Each row is where one point has got to under a steady rotation. How many ticks took it there?
The counts run from 0 to 392.
[ 13   5   1 -21   5  -8  -2  10  -8  15   6  -3   4   4 -18  -3   0  -3
  -4   0  -7 -12   5   4  12   9   6   2  -7 -17  14  -3  -5   9   0  -6
   6   9 -11   0   5   7   5   0   7 -17  -7 -13   5   2 -21  11   4   3
   2  -1   0  19  -4  -4   3  -3 -19  10 -11  -2 -12  10   0  -8  12   3
  -8   3   6  -9  15 -16  -4 -13  -6   0 -10  -9]  8
[  4   6  13 -12  12   4   6   2   1   9   2  -2  11   1 -13   0   2  16
   2  -2  -6  -7   4   8  25  -4  -4   3  -4 -11  15  -4  -1   6  -3  -5
  -3   5  -6   3   2  10  21   0  -7  -2  -7  -9  -4   7 -24  -4  -2   0
  -9  -2   3  28   7  -2  -6  -2  -6  12  -1  -9   5  11  16  -3   9  13
   2   2  -8  -7   1 -19  -4  -8 -20   3   5 -11]  171
[  9   1   5  -3  12  -6   9  -9   9  10   8  -1  14  -1  -8  -3   3   5
  13   0  -2  -4  11  -2  13   9  -5  15   0  -3  23  -1  -3  -2  -4   5
 -15  -4  -7  -9   6  -2  14  -5  -1  -7   0  -2 -17  11 -11  -4   3  -2
 -15  -4   1  16  -1   6   6  -4  -2  12  -5  -3 -14  18  21  -6  10  15
 -10   0   0 -12   3  -7   3 -11  -7   4 -10 -20]  350
[  7  -6  -7 -10  20 -10  -8   0   0   3   1   8   1  -4  -4   3   2   1
   3   7 -15 -13  -3  -4  27  -5   3   3  -1  -5   7   0  -7  21  11  -6
  13   8 -13 -11   4  20  14   8  -1 -14  -8  -7   3  -2   1  13   2  -1
   7  -7  -7   6   2  -6   4  -4 -10  11 -10   1  -5   4 -15 -11   6   2
   7   9  10 -10   9  -4  -7 -12 -16   1  -2 -11]  242
[ 17  -1  -4  -8  18  -5  -6   2  -2   7   8  -2  12  -4   0  -3   8   1
  12   4 -13 -16  -4   1  10  13   0   4  -3 -13  12   2 -10  11  -4 -14
   7  11  -6  -4   0  -1   3   2   7  -7   0  -4  -9   4  -7  10  -3  -2
  -1 -10 -20  19  -6   5  15 -11   5  14  -6   2 -17  11  -2 -18   4   4
   7   4   7  -5   3  -1   5 -10 -13  -8 -10 -12]  120
[  4  -5   2  -8   9  -7   1  -1  -5  11   2  -5  -1   8 -22  -2   7   2
  14   1 -15 -10   7 -11  13   7  -6   3  -1 -13  10   3 -17   1  -4  -6
  -5   2  -6 -13  12  13  13  -8   7 -12   1  10  -4   2 -14   1   6   8
  -8  -9   1  14  -2  -8   9   5  -9   1  -2  -3  13  11 -10 -15  14   9
  -5  13   7 -16   1  -4  -1 -15   4   4  -1 -10]  4
[  8  -2  -4 -21  11  -9  -5  -2   0  11  -2   0   4  11 -23   2   2  -5
  10   5  -8 -15   7  -6  21  11   5   5   1 -18  17  -7  -1   7  -6  -9
  -1  10 -10  -6  -4   1   5   3  10 -14   6  -1  -4   2 -12  11  -1   0
  -4  -5   0  20  -7  -8  19   3 -14   9  -6  -2  -7  -5   4 -17  10   3
  -3   5   1 -10   3  -9   1 -14  -1   9  -1  -7]  368
[  1   1   6  -8  12  -2   8  -2  -7   2   4  -3   8   4  -9  -8  -1  11
  10   1  -7  -8   4  -3  14   6   0  10  -3 -20  10  13  -6   5  -5  -7
  -1   6 -10 -14  17  12  20  -3   9 -10 -15   0  -5  11 -18   0  -1   6
   0  -3  13  17   8  -3  -3  12  -8   5   5  -5  19  17  -2  -2  17  -1
  -2   2   6 -14  -2 -19   1  -5  -5  -5  -8 -13]  158
[  7  -6  -8 -12  16 -12  -9  -2   1  -3   8   4   1  -5 -18  15   9  -9
   7  11  -4  -5  -3 -17  15   0  -1  11  -3 -10  11   9  -6  14   6  -6
  15  10  -8 -13   6   6   6   4   2 -19  -2  -1 -12  -2  -4   5   6  -4
   2  -9  -3  13  -1  -4  11  -2 -12   8 -11   6  -3   8 -10 -13  15   5
  -7   9   8  -7   5   5  -8 -18  -3   6  -4 -11]  254
[ 14   0  -1 -15  15  -4  -5  -4  -3  -5   5   5  12   0 -20  14   4 -10
   1   5  -1  -8  -9 -11  16   1  -1   8  -3 -15  16   7  -1  10   1 -13
  12  21  -9  -1   4   6   0   1   8  -8   0  -7 -12  -6 -13  11   3   0
  -1  -2  -7  22  -7  -6   6   1  -7  11 -14   4   3  10  -8 -10  17   7
  -7  12   2  -2  -2  -3  -3 -13  -1   1  -4 -13]  109
[  6   5 -10  -1  14 -10   3   3  -5  11   9   3   9   3  -2  -1   3   3
   2   3  -3  -6  12   1  14   1  -2  16   1 -11  16  13  -4   8   0  -2
   4   1 -16 -18  10   9  18   3   2 -14 -25  -1  -3  14 -10   0   4   9
  -2  -1   9   9   9  12   3   5 -13  15  -3   4  -6  11   1  -1  15   3
  -1   1   8 -16  12 -16  -6 -13 -15  -4  -8  -9]  11
[  9   5   4  -7  18  -4  -3  -5   1  -2  -2   8  16  -7   9   2  11   2
  -2   2 -11   4  -6   3  23   6   0   7  -3   1  19  12  -7  11  -4 -20
   7  -2 -15 -13   6   4   8   3   1 -13 -19  -8 -13   7  -3   4   7  -6
   3  -4  -2   9   6  11   3  -5  -3  18 -11   3  -7   7  -8   2   8   9
   6   8  11 -10   8   2   0  -8 -15   2 -12 -14]  269
[  8  -5   9 -18  19  -1   2   1   1  11   4   2   3  -5 -16   7  15   0
  -2   1  -5  -9   4  -1  27   4   2   0   1   0  16  -8   2   2   1  -8
  -5   1  -7  -1  -3   3   7  -4  -6  -8   8 -11 -12   4 -12   6  10 -11
  -5 -11   1  20   0  -6   7 -13 -13  13  -9   1  -8   1   8 -15   4  17
   2   5  -2  -4   8  -3  -7 -10 -18  13   3 -14]  50
[  7  -5   7 -10  19  -8   0 -10   2   1   4  11  11  -9  -2   8  10   9
  -3   9 -10  -1  -6  -1  29   9   6   0  -5  -9   5   7   3   6  -5 -14
   5   2  -7 -16   9  12  16   7  -4 -18  -5 -10 -15   7  -4   5   8 -15
   8  -6  15   4   4  -5   4  -1  -9   7  -9   6   3   4 -14  -8   6  -6
   1  -1  14 -11   1  -1   2  -9 -15  -3 -11 -16]  244
[ 10   1  10 -12  20  -1  -4  -2   8   7   0   4   7  -1 -13  12   9  10
   2  -2  -8   0  -1   1  33 -10  -3  -1  -2   0  15  -9   1  11   1  -3
   0  -3 -13  -2  -2   3  14   5 -12 -11  -3  -9  -7   4 -12  -2   3  -6
  -7  -3  -5  18   6  -2  -1 -10 -11  10 -10  -6  -8  12   9  -6   2  19
  -2   4   0  -6   6  -5  -4 -12 -17   9   5 -15]  386
[  8  -3  -7   0  16 -15   4 -15   4   6   8  14  17  -8   0   5   2  -3
   2  10  -8 -13  11  -7  19   6  -1  18  -1  -4  12   7   1   6   1  -3
  -6   0 -10 -17   4  13  20   9   0 -12  -6  -4 -13  11   2   5   0 -10
   2  -4   4   4  -1   4  15   5  -5  12  -7   8 -11   0  -7  -7  11  -5
  -2  -6   9 -20   1   0   1 -17 -10   0  -2 -14]  391
[  7  -3  -5   4  15  -9  -3   0  -1   6  11   0  13  -4   1  -3  13   1
  16   7  -8 -11   0  -5   3  10   1  13  -1 -11  11  17  -9  -2  -4  -9
   5   9  -2 -16   4   9  13   0   2 -10  -7   1 -17  11  -6  -1   6   0
   1  -8   2  15   0  11  14   0   4  12  -1   5 -10  15  -7 -13  14  -3
  -1   0   7  -7   3  -4   5  -9  -7 -11 -14 -16]  132
[  3  -3  14  -6  18   0   2   0  -5  -3   3  -3   4  -1 -13   1  12   4
   4  -4  -8   0  -7  -7  16   6  -4   2  -3  -8  15   4  -9   2  -1 -15
   0   4  -6 -11  13  13   6 -13  -1  -9  -4  -7 -14   2 -15   3  13  -4
  -4  -8   6  14  -2  -9   1  -4   2   9  -7  -2  17  10 -11  -2  17  18
   4  18   3 -11   1  -1  -6  -7  -8   3 -10 -11]  296
[  9   1   1 -17  16  -8  -5   1  -4   0  15   0  14  -4 -23  -1   5  -9
  -4   5  -5 -10   0 -11  16   1  -5   7  -5 -18  14  -3  -7  12   7 -16
   7  21  -2   3  10  13   2  -4   3  -4   0  -9  -3   2 -18  14  -2   5
  -2  -4  -6  18  -5  -7   3   1  -6  15  -9   1   0   4   1  -9  12   2
   3  13  -2 -16   5  -5  -2 -13 -17   0   3  -7]  299
[  0   2  -1 -14  15  -5  -1   6  -4   8  -6  -5  -2  11  -8 -11  -3   4
   0  -6  -9 -13   9   0  25   2   2   1   3 -16  18   0  -7  16   2 -10
   2  -3 -16 -10   9  12  12  -7   3 -12 -15   1   6   8 -15   7   4   9
   1  -5   8  16   6  -6   2   2 -12  13  -2  -7   7   3  -4  -1  11  10
   9  10   1 -15  10 -14  -7  -4 -14   8  -3  -2]  182
[ -1  -1  -3  -5  15 -11  -3  -2  -4   5   2  -7   6  10 -12  -9   3   0
  14  -1  -6 -12  14 -11   9   9   0  10   4 -14  25   9 -10  13   1  -6
   0  -3 -11 -18  15  12   7 -11  10 -13 -14  10  -6  10 -10   3   6  12
  -7  -4   9  10   4   6  10   6  -6   9  -3  -2   0   7   2  -7  17  13
   3  14   2 -21   7  -4   1  -9  -3   7 -10  -4]  339
[ 15   6   6 -14  19   1  -3  -1   3  -4   5   4  13  -6   0   4   7   6
   0   0  -6   4 -13   3  22   3   1   6  -6  -6  15   2   2   8  -2 -13
   8   8 -13   1   3  -5   5   7  -4  -9 -15 -15 -17   5  -8   8   2  -5
  -2   1  -6  19   3   6  -1 -10   0  14 -11   1 -11  18   3   2   4   7
  -3   3   1   1   6  -5   2 -11 -16  -5 -11 -14]  111
[ 14   3  -8  -8  13  -7   4   1   5  14   1   9  12  -4  -1  -1   0   9
   6   3 -13  -9   3   2  15   7   3  12  -8  -3  11   6  -8   8  -3   7
   4  -4 -14  -4   0   1  21   7   8 -11  -9  -3  -9  11  -3   2   1   0
   4  -9  -5  16   3   9   7  -9  -8  14   0   3 -19  11   8 -10   6   1
  -6  -7   5   2   9 -16  -1  -9 -13  -3  -5 -23]  43
[  8  -6 -10 -10  16 -11  -5  -6  -3   3   5   7   5   1 -11   7   9 -10
   4   7  -5 -12   7 -17  14  12   4  10   5 -14  17   8  -3  12   3 -10
   4   4 -13 -17   6   2   8   2   9 -13  -5   3  -7   1  -2  14   6  -1
   6 -10   7   7  -1   1  15   3 -14  10  -7   7  -7  -4  -7 -14  16   0
  -1   5  10 -13   5   4   0 -13  -3  11  -4 -11]  64
[ 13  -3  -1  -5  20  -7   5  -8  10   8   6   4   6  -7  -7  -1   2   8
  10   4 -13 -12   1  -3  21   7  -6   5  -3   4  16  -8 -11  11   6   7
  -6  -9  -6  -6   2   1  23   2  -3 -12   5   1 -15   8  -1   7  -1   2
  -6 -10 -10   9   5  -5   3 -13   1  11  -7  -4 -11  13  13  -9  -5   7
   2   6  -2  -9   1  -3   0 -16 -16   3  -1 -23]  59
[ 11  -8  -7  -7  16 -10  -2  -5   7  12  11   0   9  -2 -12   8  14  -4
   8  10  -6 -12   6  -8  15  13  -2  10   3  -6  20  -1  -3   2   1   0
  -4   2  -6 -11  -2   0   9   2   2 -14  10   3 -19   7  -5   4   4  -5
  -3 -12   1  12  -4   0  18  -8 -11  11 -10   8 -24   4   6 -16   6   4
  -4  -1   7 -12   3   1   2 -13  -7   8  -4 -15]  221
[ 15  -8  -3  -8  16 -11   5  -6   6  -2   8  11   5  -5 -20  11  -5  -3
   5  10  -1 -15   2 -13  22  -8  -2  11  -3  -2   8  -6  -3  15  15   9
   3   9  -7  -4   6  15  19   4  -2 -12   5  -2  -8   0  -9   8   1   0
   1  -7  -7  14  -2  -9   5  -2 -15   7  -9   1  -4  11   4  -9   9   3
  -6   2   2  -9   2  -9  -4 -18 -14   4   3 -19]  230
[  6   8  -7  -3  14 -14   5  -3   5  11  -1  12  13  -1  -3   7  -2  11
   5   7  -9  -5   9  -7  18   3   2  16  -5  -7  10  12  -3   6   2  -1
   1  -1 -13 -13   7  11  20  11   7 -11 -18   4  -4  11  -1   3   4   0
   3  -1   0   9   8  11  10   4  -5  15  -6   8  -7   9  -5  -5  19   1
  -8  -2   4 -13   4 -13  -2 -13  -6   4  -6 -15]  201
[ 11   6  14 -19  13   0   1  -3   1   7   5  -4  19   0 -12  -2  10   5
   1  -7  -3  -1   4   2  13  14   0   6  -4 -12  22  -2   2  -3 -12 -17
  -6   3 -11   3   4  -3  -1  -5   1  -7  -3 -13 -13   8 -19   4   7  -6
  -9  -2   3  22  -1   4   8  -5  -4  19 -10  -2  -9   8  11  -5  14  12
  -6   7  -3  -8   4  -5   0  -5  -8   7  -5 -12]  325
[ 15   6  -4  -6  21  -7  -3   0   5  -3   6   7  17  -3   5  -1  -2   1
   4   1 -10  -5  -4   4  14  -3  -1  12  -3  -6  19   6  -1  22   5  -8
  11   4 -12  -2   4   4   7   4   3  -8 -19 -13  -7   6  -4   8   0   6
   1  -2  -9  14   3   4  -3  -5   1  18 -10  -3 -11  18   0   1   5   7
   2   6   6  -7  11  -8  -2  -8 -18  -6 -13 -12]  112
[  4  -8  -4  -8  17  -9  -6  -5   4  10   5   7   4  -4   6   1  16   1
   6   9 -13  -7   6  -7  18  16   4   6   0  -5  16   8  -8   6   0 -13
   0  -3 -12 -19   5   5  11  -2  -1 -15  -3  -3 -14   8   4   8  11  -1
   4 -15  10   4   2   5  17  -7  -7  12 -10   6 -16  -4  -6 -15  10   7
   6   2  11 -11   5   9  -2 -13 -13   7  -6 -13]  63
[ 16  -3  -1  -6  17  -8   0 -11   9   6   9   7  11 -11  -7   7  10  -3
   7  11  -1  -7   0  -5  15  11   0  15  -2  -3  17   1   0  -1   0   1
  -6   0  -7  -4   0  -1   7   0   0 -11  10  -8 -22   6  -2   7   8 -11
  -1 -11  -1  15  -5   2  16 -11  -4  15 -11   8 -18   6  10 -14  10   3
  -3  -4   5  -3  -1   0   3 -12  -6   4  -8 -22]  75
[  7  -1   4 -25  13  -1  -4   3   0  13  -6  -2   5   9 -15   2   6   6
   5   1 -13  -6   5   8  27  12  13  -8  -2 -15  14  -4   2   4 -12 -12
   1   4 -16  -6  -3  -5   3   5   5 -16   5  -8  -5   1 -18   8   3  -7
   0  -3   5  23  -2  -4  11  -1 -10   9  -7  -2  -8   4   7 -12   7   1
   0  -2   3  -3   5 -12   3  -5  -4   3  -5 -11]  369
[  3   4  -3 -13  12  -5   3  -3   1   0   9  -1  17   3 -16   1   0  -2
   6   5   2  -3   7 -13  10   5  -4  15   1 -22  18  12  -1  12   2  -5
   9  14 -10  -5  15   4  10   0   8  -8 -13   3  -8   6 -22   6  -4  12
  -2   2   4  21   4   0   4  10 -13  11  -5   3   2  14  12  -5  18   5
  -6   7  -2  -7   1 -14   0  -9 -10   2  -4 -11]  315
[  2   5   4 -12  10 -11   2  -7   6  13   2   8  24  -1 -13  15   6  11
   3   6 -11   7   7  -5  23   6   1  12  -1 -11  16   5   5   3   0 -13
   0   3  -7  -3   1   4  11  12  -2  -5 -11   0  -8   8 -10   1   1  -8
  -7   1  -2  13   3   7  13   2  -4  15 -10   8  -8   8   4  -8  16   9
 -11   1   0 -12   2  -9   2 -18 -10   7   3 -11]  358
[  5   1  -2  -6  21  -5  -2 -10   5   2  -4   6  14  -1  -1   8  10  -2
  11   0  -5   0   6 -11  23   4  -8  12   4  -1  25   9  -5   9  -4 -10
   1  -6 -12 -18   0  -7  11   0   4 -15  -4   8 -21   6   0   2   2  -4
  -7  -6  -3  13   2   5  12  -1  -1  14  -7  -1  -8   6   7  -4   8  15
   4   6   4 -12  -3   7  -1 -11  -4  14  -1 -11]  237
